In the rows, 128 means zero.
name the system of each run:
trace 1, F (9 x 20):
[[107 151 115 159  77 119 135 133 137 172 131  28 101 137 121 143 121 121
  126 115]
 [148 100 119  67 136 200 164 146 119 103 139 109 143  90 146 143 176 110
  115 127]
 [143 118 128 120 171 114  94 107 128 108 115 235 146 138 110  97 125 133
  120 131]
 [ 95 173 125 179 101  67  98 124 161 154 130  99 117 165 106 120  91 145
  149 129]
 [109 116 143 111 105 161 175 158 112 124 143  32 133 110 140 161 156 120
  142 135]
 [145  75 131 100 159 163 142 125  86 102 115 201 146 103 146 115 157 119
   92 121]
 [131 165 122 157 117  79  75 100 167 148 109 189 118 143 113  93  91 129
  115 104]
 [116 169 127 132 103 125 133 129 159 158 141  29 118 137  97 151 132 118
  169 137]
 [123  73 114  93 161 184 163 156  85  95 147 112 152 107 136 141 170 128
  123 157]]
trace 2, X (9 x 20):
[[ 96 120  96  92 136 149 184  85 115 167 135 113  87 108 125 160 134 174
  108  95]
 [147 176  89 147 108 127 120 112  84 120 122 152 107 100 193 150  98  77
  143 130]
 [210 121 186 164 139 121 136 147 155 163 118 112 126 156 130 131  97 118
  163 159]
 [123 121  81 101 155 146 157 128 120 171 145  97 109 170  66 159 150 172
  140 130]
 [101 163  79 100 137 147 132 113 113  81 164 114 113  76 185 156 111 127
  151 152]
 [160 122 216 148 137 100 158 103 110 133 106 136 110 113 176 154  91 125
  154 133]
 [145 117  89 173 133 125 172 149  91 194 113 141 118 188  97 140 121 146
  128 130]
 [140 148  46 120 128 180 137 135 176 140 162  86 117  95 146 127 117 123
  135 154]
 [160 152 190  78 134 124 124  82 123 125 125  95  88  98 147 176 127 111
  158 114]]
trace 3, Y (9 x 20):
[[ 92 173 154 144 113  77 127 136 156 111 106 198 162 156 120 102 112 148
  148 102]
 [109  94 200 167 114 119 161 140 133 120  88 168 178 115 142  86 131 119
  115 119]
 [125  71 140 119 121 162 116 108 156 134 110 147 145  84 116  76 158 109
   60 102]
 [123 160 112 109  95 122  65 109 189 137 120 129 130 123  85  91 145 106
  100  88]
 [117 174 168 135 114  92 108 129 151 135  99 149 164 170  62 111 146 110
  170 115]
 [ 90 106 183 124 160 120 152 137 139  99 109 188 190 135  98  99 148 153
  146 136]
 [ 80 101 156 109 110 129 144 120 163 100 120 165 148  89 155  85 132 162
   76  87]
 [129 130 136 149  69 114 104 118 147 155  93 149 123 124 124  88 133 100
   67  65]
 [162 137 142 151 119 134  86 132 156 144  95 152 170 142  73  84 151  66
  132 133]]
trace 4, D (9 x 20):
[[152 111 130 111 124 132  96 135 226 135 145 124 117 127 114  86 113 168
   81 107]
 [ 75 155 120  80 136 143 124  70 179 140 127 112 133  90  75 119 159 134
  137 110]
 [ 82 119 133 152 128 114  85 113 127 111  97 175 178 120  84  75 155  93
  113 129]
 [136 110 182 132 104 120 103 145 207 102 126 133 148 105 154  76 115 137
   94 112]
 [118 127 156 107 125 145 153  68 193 180 111 114 113  89  98 116 132 142
  114  96]
 [101 131  68 139 125 145  89 102 146 152 112 161 149 115  72  83 156  94
   95 119]
 [127 131 159  99 109 119  55 141 177  70 132 127 154 113 123  88 150 106
  105 113]
 [112 109 208 109 145 107 132  90 188 144 111 130 133 124  86 108 130 167
  125 109]
 [ 77 126  82 153 133 146 144 101 182 158 118 162 155 100 102  73 125 141
  107 132]]
trace 5, F (9 x 20):
[[188 106 182 152  98 136 157 157 143 141 122  91 111 118 191 133  97 119
  112 121]
 [176 111 119  90 157 159 157  72 119 177 118 150  79 110 122 155 130 141
  110 104]
 [140 184  47 116 148 128  85 105 132 114 155 162 107 119 142 138 101 118
  152 148]
 [181 143 166 142 143 104 107 174 143 103 147  98 137 168 138 144 101 127
  183 175]
 [138  72 143 145 154 128 197 148  88 156 135 117 108 159 143 157 113 187
  120 138]
 [112 147 105 119 114 125 153 100 111 114 132 167  96  85 207 144  90 146
  104  99]
 [197 179 159 124 120 120  96  94 120 138 106 140 106 116 146 150 112  63
  163 125]
 [190 106  79 157 163 157 130 139 130 183 143  99 109 155  99 138 118 121
  141 175]
 [135 109 103  94 160 138 133 151 163  92 180 122 106 123 169 135  99 202
  119 146]]
trace 6, T (9 x 20):
[[112 149 115 120 139 110 125  78 187 174 144  96  83 129 100 137  98 177
  136 121]
 [ 96 144  92 120 125 146 181 171  72 122 142  95 146 160 119 171 154 137
  169 142]
 [184 114 157 133 114 131  99 183 117  75 124 168 154 135 177 107 126  94
  114 131]
 [170 125 152 117 150 121 108  56 171 172 113 162  83 107 121 120  99 140
  110 108]
 [ 66 143  66 162 139 123 169 109  96 170 136 100 116 138 104 150 117 154
  153 150]
 [142 141 115 136  96 146 118 210 122  76 151  88 162 141 161 125 136  97
  145 152]
 [210 115 161  75 149 142  87 114 156 122 119 177 116 131 113 120 142 115
  106 103]
 [ 84 135 109 146 162  94 151  72 119 161 120 180 106 134 112 132  94 185
  137 126]
 [101 150 125 170 101 128 169 163 119 123 145  56 135 119 174 150 104 120
  168 160]]
trace 7, G (9 x 20):
[[106 193  97 157 117 122 154 170 137 108 130 146 177 150 137 126 113 116
  193 156]
 [123 119 119 187 126 112  82 125  71 103 123 126 134 105 166 122 112  66
  132 173]
 [151  97 126 125 163 104 104  92 104 129 158 114  60 120 164 158  85 166
  108 145]
 [131 164  81 112 125 133 162 153 188 131 166 126 110 145 153 135  87 196
  136 120]
 [152 190  86 135 107 147 119 174 148  96 131 151 169 131 151 115 125  80
  167 148]
 [147 114 131 164 166 104  70 121  67 104 129 143 129 137 130 137 118  90
  154 185]
 [ 94  98 127 142 151  95 115 114 113 117 167  79  81 126 156 152  88 189
  117 153]
 [124 186  88 103  95 138 170 145 155 119 152 116 105 115 188 154  97 156
  140 101]
 [174 178  85 152 124 132 125 151 125 123 115 203 152 144 149 117 106  89
  158 140]]
trace 8, D (9 x 20):
[[130  38 150 110 174 144 130 116 141 121 147 126 112 105 136 113 126 183
   79 141]
 [ 55 167  85 105 100 107 141  91 127 132 130 152 104 110 140 132 118 165
  105  76]
 [130 195 134 148  84 122 124 147 134 132  93 141 172 143 104 116 146  63
  166 111]
 [203  74 178 139 163 153 107 145 165 127 128 125 145 122 121 102 129 105
  127 169]
 [102  84 112 105 158 129 118  81 146 136 158 108  78  98 134 128 110 188
   81 125]
 [ 45 183  84 121  83 107 129 116 109 128 119 133 137 139 101 130 152 128
  125  80]
 [162 150 169 136 111 136 124 176 145 102 100 164 193 146 118 102 151  77
  159 129]
 [183  78 178 129 176 143 124  99 174 137 136 132 112  94 147 114  96 146
  120 163]
 [ 67 122  75 136 122 121 121  74 131 165 141  94  83 103 118 128 116 159
   90 114]]
trace 9, V (9 x 20):
[[200  91 203 155 133 116 117 114 146 176 103 107 105 141 117 126 112 113
  120 132]
 [110 146  75 114 134 147 168 100 115 190 134  82  97 139  84 165 142 145
  142 120]
 [113 162  65  96  98 145 107 160 128  72 165 115 125 106 183 134 124 123
  118 121]
 [172 122 197 128 149  81  68 139 124  81 134 149 125 154 141 130 109 127
  145 148]
 [124 111 128 185 163 114 171 115 142 194 118 123 125 158  92 126  97 166
  154 165]
 [109 145  97 132  86 167 184 125 134 147 134  75 112  75 182 145 120 113
  118 115]
 [173 139 137  77 119 121  92 140  62  85 131 138 104 146 155 170 148 102
  122  98]
 [171 120 100 145 160 109  86 158 159 143 144 160 124 196  85 107 106 163
  130 148]
 [111 150 136 150 129 138 143  99 205 150 140  68 127  83 136 116  95 131
  159 161]]
trace 10, T (9 x 20):
[[169 145 111  81 137 128  54 120 161 106 131 187 125 138  97 106 144 114
  106 101]
 [ 89 161 149 125 164  92 156  90 159 142 122 165 133 145  96 133 102 184
  176 133]
 [119 107 160 155 138 132 186 158  87 121 138  71 135 127 163 164 117 140
  167 172]
 [194  85 124 126 106 140  92 156  88 120 129 119 100 131 168 129 135  97
   71 109]
 [137 163  80 126 106 123 109  93 167 168 111 186 108 131 109 101 116 131
   94  82]
 [ 78 179  98 140 149 139 168 110 158 139 132 121 162 110 106 130 125 127
  197 169]
 [147  99 157 122 161 129  98 165 100  74 157  83 144 135 132 146 141 113
  158 185]
 [180  94 160 101 126  98  91 141 124 123 133 151  86 171 133 133 119 167
   77  86]
 [111 159 107 136 105 127 202 105 136 180 106 170 113 127 141 136 108 162
  122  82]]
trace 11, Y (9 x 20):
[[141  99 151 156 129 146 176 197 174 109 140 128 168 132 166  97 104 158
  133 157]
 [ 96 115 120 101  96 175 175 103 104 140 111 107 125  70 144 136 167 101
   94  88]
 [136 131  84 138 136 102  38  80 107 137 127 156  90 131 106 118 117 107
   96 123]
 [179 159 168 139 123 107 102 174 186 118 138  98 146 170 118 123 109 123
  174 154]
 [ 97 121 153 100 147 158 217 127 114 146 113 126 157 131  94 149 165 147
  161 124]
 [ 59 111  75 126 147 115 108 104 100  92 142 180 122 100 152 111 120 160
   89 125]
 [164 142 169 148  74  94  87 152 146 109 127 109 105 133 185 121  96 112
  103  98]
 [196 111 146 138 133 163 164 130 125 196  93 125 134 150  84 133 151  92
  135 125]
 [ 88 134  62 118 173 161 111 110 153 110 150 137 159  98  93 104 143 125
  149 177]]
trace 12, X (9 x 20):
[[213 114 124 107 117 160  90 158 147 100 138 146 121 113 173 112 125  92
   94 119]
 [156 129 162 113 159  86  67  92 157 145 128 140  99 167  71 129 118 152
  135 126]
 [ 44 165  92 135 138 114 135 130 114 111 133 127 170 142  82 130 149 135
  177 154]
 [101  86 165 121 123 166 173 153 125  85 131 106 161  72 184 117 140 119
  116 142]
 [152  79 153 131 110 109 122 113 100 155 109 148  84 139 149 127 119 149
   57  75]
 [137 185  62 164 105 105  91 134 157 155 123 169 127 163 109 103 104 114
  130 117]
 [146 151 152 105 141 166 125 125 191 120 126 101 172 100  91 113 155  86
  174 155]
 [112  77 166  82 148 126 114 128  61  97 137  94 119 139 105 161 176 135
  114 124]
 [ 86 122 104 152 121  83 114 152 110  84 151 159 119 144 178 117  88 184
  103 130]]
trace 13, C (9 x 20):
[[150 178 126 125 167  97 119 122 131 138 139 139 120 183  89 162 107 150
  201 158]
 [ 87 135 154 155 165 126 183  86 133 126 119 154 146  80 159 128  95 142
  173 168]
 [124  78 148 130 119 129 106 107  95  95 132 126 101  72 199 122 117 114
   73 119]
 [184 100  95 152 110 125  95 140  86 173 118 130  90 171 111 131 132 111
   77 104]
 [158 168  73 160 120 153 150 165 172 170 136 104 145 158 103 120 114 116
  166 158]
 [108 144 143 105 160 142 127 130 136  76 159  82 150  98 138 147 130 121
  190 186]
 [ 73  95 142 128 164  87 113  94  55  96 135 151 108 127 139 150 122 165
  120 137]
 [153 131 108 161 110 103 141 117 128 161 115 178  88 136 176 120  76 157
   90  93]
 [225 127 132 133 122 176 134 132 157 160 116 125 122 107 147 125 123  69
  130 137]]
trace 14, G (9 x 20):
[[168 180 170 132 118  98 104 154 157  87 134 130 137 138 171 136  91 109
  179 146]
 [139 119 107 185 166 136 164 138  85 140 134 122 132 130 154 149  98 120
  175 198]
 [ 92 116  46 142 129 127  90 118 112 108 162 118  97 100 168 119 105 141
   86 144]
 [177 186 121  88 122 102  84 127 156 104 154 137  86 140 160 153  92 141
  145 111]
 [155 153 118 168 148 115 160 179 138 128 137 146 153 177 136 134  93 148
  188 174]
 [ 95 113  84 168 136 144 109 146 103  85 149 111 149  88 170 110 117 101
  128 186]
 [140 155 104 104 143 103  74  82  88 109 150 122  67 112 159 170 101 124
  133 131]
 [144 159 110 151 124  85 141 157 151 141 149 141 102 183 149 141  70 191
  144 125]
 [145 142 106 152 122 159 145 185 161  91 148 127 164 107 186 108 105 110
  148 167]]
trace 15, C (9 x 20):
[[151  70 163  75 116 168 145 143 121 104 140  86 114  96 157 139 158 134
   81 102]
 [131 126  60 102 129 138  98 134  95 139 125 172 127 169  73 123 170 121
   96  99]
 [119 208 124 151  98  96 113 143 194 134 123 133 152 154 109 110 102 124
  173 125]
 [124 110 227 105 151 132 169 114 146 110 123  91 145  99 136 144 136 134
  167 144]
 [ 71  69 109 106 141 142 142 109  84 113 124 158 130 104 128 116 160 152
   67 106]
 [149 171  90 120  75 104  80 141 153 133 127 157 102 153 138 113 112 128
   87  68]
 [194 154 182 126 125 139 147 139 159 164 100 121 147 156  89 134 139  92
  178 131]
 [ 59  98 130 135 152 162 163 132 143 115 130 105 181  93 101 103 160 131
  137 164]
 [ 74 131 119  86 106  96  84 123 120  77 157 111 100 119 151 136 130 165
   88  90]]
trace 16, V (9 x 20):
[[ 73  79 159 157 125 121 198 107  99 163 109 118 121 115 139 131 123 169
   99 111]
 [137 161 110  97  81 148 175 127 116 142 102 173 122 120 158 137 142 119
  100  54]
 [196 151 112  91 132 156  87 147 140 115 121 170 154 144  97 116 163  74
  138 121]
 [120  90 117 136 173 137  70 112 161 130 143  99 142 123  65  98 145 124
  124 178]
 [ 27 120 138 141 122  97 130  90 136 117 137  86 123  93 130 121 120 164
  119 128]
 [ 84 155 160 126  99 100 175 145  84  93 107 178 149 134 173 140 125 142
  137  88]
 [199 108 149 133 133 157 163 165 126 140  99 199 160 148 133 107 136 109
  121 117]
 [173  98 115 119 144 176 109  89 162 183 117 110 116 101  81 109 152  93
  103 132]
 [ 62 147  82  99 118 125  83  88 118 121 144  81 113 109  88 138 162 114
  119 115]]

runs to name:
trace 17 (2 x 20):
[[148 170 158 164 144  93 129 106  92 150 107 125 126 156 110 163 109  97
  203 161]
 [ 92  84 143 182 148 137 189 143 124 125 130 123 152  96 172 112  98 152
  132 174]]
	C
trace 18 (2 x 20):
[[162 128 102 170  95 149  85 169 143 122 130  96 152 118 138  94 131  59
  116 153]
 [125  82 195  99 146 111 104 121 124 122 141  56 108 142  90 150 153 151
  124 129]]
	V
trace 19 (2 x 20):
[[ 88 133 135  87 100 168 174 131 101 107 131  70 137  85 149 157 169 108
  133 110]
 [145  99 116  87 149 118  95 144  75  77 137 192 117 151 145 136 141 151
   91 107]]
	V
trace 20 (2 x 20):
[[113 105 168 115 136  85 122  90  66 132 131 101  68 136 140 176 117 160
  116 107]
 [121 135 114 177  60 118 166 168  97 167 102 116 128 164 141 125 124 116
  102  86]]
	T
trace 21 (2 x 20):
[[131  85 172 108 143 111 135  92 142 141 107 187 110 123 128 109 122 173
   75  83]
 [ 50 147 115 158 103 120 183  86 114 156 116 105 119  85 154 139 110 137
  131 115]]
	T
trace 22 (2 x 20):
[[145  81 151 101 185 101  75 124 139 105 152 150 115 163  92 120 128 179
  113 144]
 [ 75 154 154 105 120 122 162 142 175 111 152  61 144 123 117 139 132 163
  170 137]]
	G
trace 23 (2 x 20):
[[ 93 138 123 107 175 142  90  84 151 105 136 125 158  91  81 115 152 105
  168 172]
 [ 64  77 172 167 125  94  95 119 114  96 116 137 151 108 131  86 130 130
   93 135]]
	D
trace 24 (2 x 20):
[[ 87 127 122 144  61 136 150 124 161 158 117  83 118  96 149 103 126 127
   75  81]
 [132 170 161  51 116 128 138 128  98  91 118 149 135 138 118 167 170 116
  158  85]]
	V
trace 25 (2 x 20):
[[109  81 179  97 183 106  82 100 112  90 144 111 120 123  97 135 144 152
  132 159]
 [ 29 129 128 162 117  78 143 129  94 109 128 133 136 141 137 122 114 174
  122 121]]
	X
trace 26 (2 x 20):
[[136 112 182 133 130  90 117 130  76 146 120  79 107 179  86 168 141 132
  148 128]
 [158 102  90  98 176 158 155 174 121 106 153 177 144 163 123 131 135 174
  132 148]]
	Y
trace 27 (2 x 20):
[[210 121 145  84 139 142 149 175 110 127 139 127 109 181 133 169 135 148
  136 112]
 [ 70 117 110 128 164 134 160 154 129  90 135 180 185 135 116 106 138 166
  148 156]]
	G
trace 28 (2 x 20):
[[154  87 180 145 120 158 210 139 110 171  89 136 146 127 130 128 147 119
  122 110]
 [188 125  57 126 145 160 122 114 134 149 136 183  96 112 157 120 102 127
   94 126]]
	D
trace 29 (2 x 20):
[[103 146  93 173 137 134 142  71 170 184 128  99 109  88 124 119  92 128
  144 156]
 [111 137  72 118 131 149 111 159 104 115 163  53 134 142 103 153 154 110
  153 168]]
	T
trace 30 (2 x 20):
[[100 117 156 173  97  66  77 126 145 139 133  88 101 153 122 110  98 154
   95 113]
 [169 126 137 102 121 157 206 135 134 180 127  95  98 142 133 168 127 157
  135 100]]
	C
trace 31 (2 x 20):
[[ 88 130 167 112  98 139 140 128 193  97 118 136 167  77 147  82 136 126
  109 101]
 [172 152 151 122 136 153 142  78 117 178  91 126 124 109  95 150 149  61
  164 128]]
	G
trace 32 (2 x 20):
[[113 100 102 125 127 178 162 131 110 157 142  37 127 103 108 147 163 111
  129 151]
 [126  88 109  97 136 136 116 137  47  98 120 181 128 142 127 136 166 127
   83 101]]
	D
trace 33 (2 x 20):
[[151 146 139 148  82 137  82 133 129 111 117  90 135  88 163 114 132  43
  122 127]
 [145 114 119 113 145 132  76  97 161 165 114 136 126 149  41 102 158 116
  109 120]]
	T
trace 34 (2 x 20):
[[ 86 114 115 182 118 127 202 120  97 163  98 172 139 118 157 116 108 144
  114 119]
 [122 135 110 161 100 159 119 124 147 123 135  73 132  63 175 112 117  69
  126 155]]
	T
trace 35 (2 x 20):
[[186 120 160 144 127 122 125 138 110 179  96 126 132 186  67 137 151 102
  142 120]
 [ 89 117  46 141 135 164 171 138 166 156 152 114 132 116 124 110 115 171
  109 143]]
	F
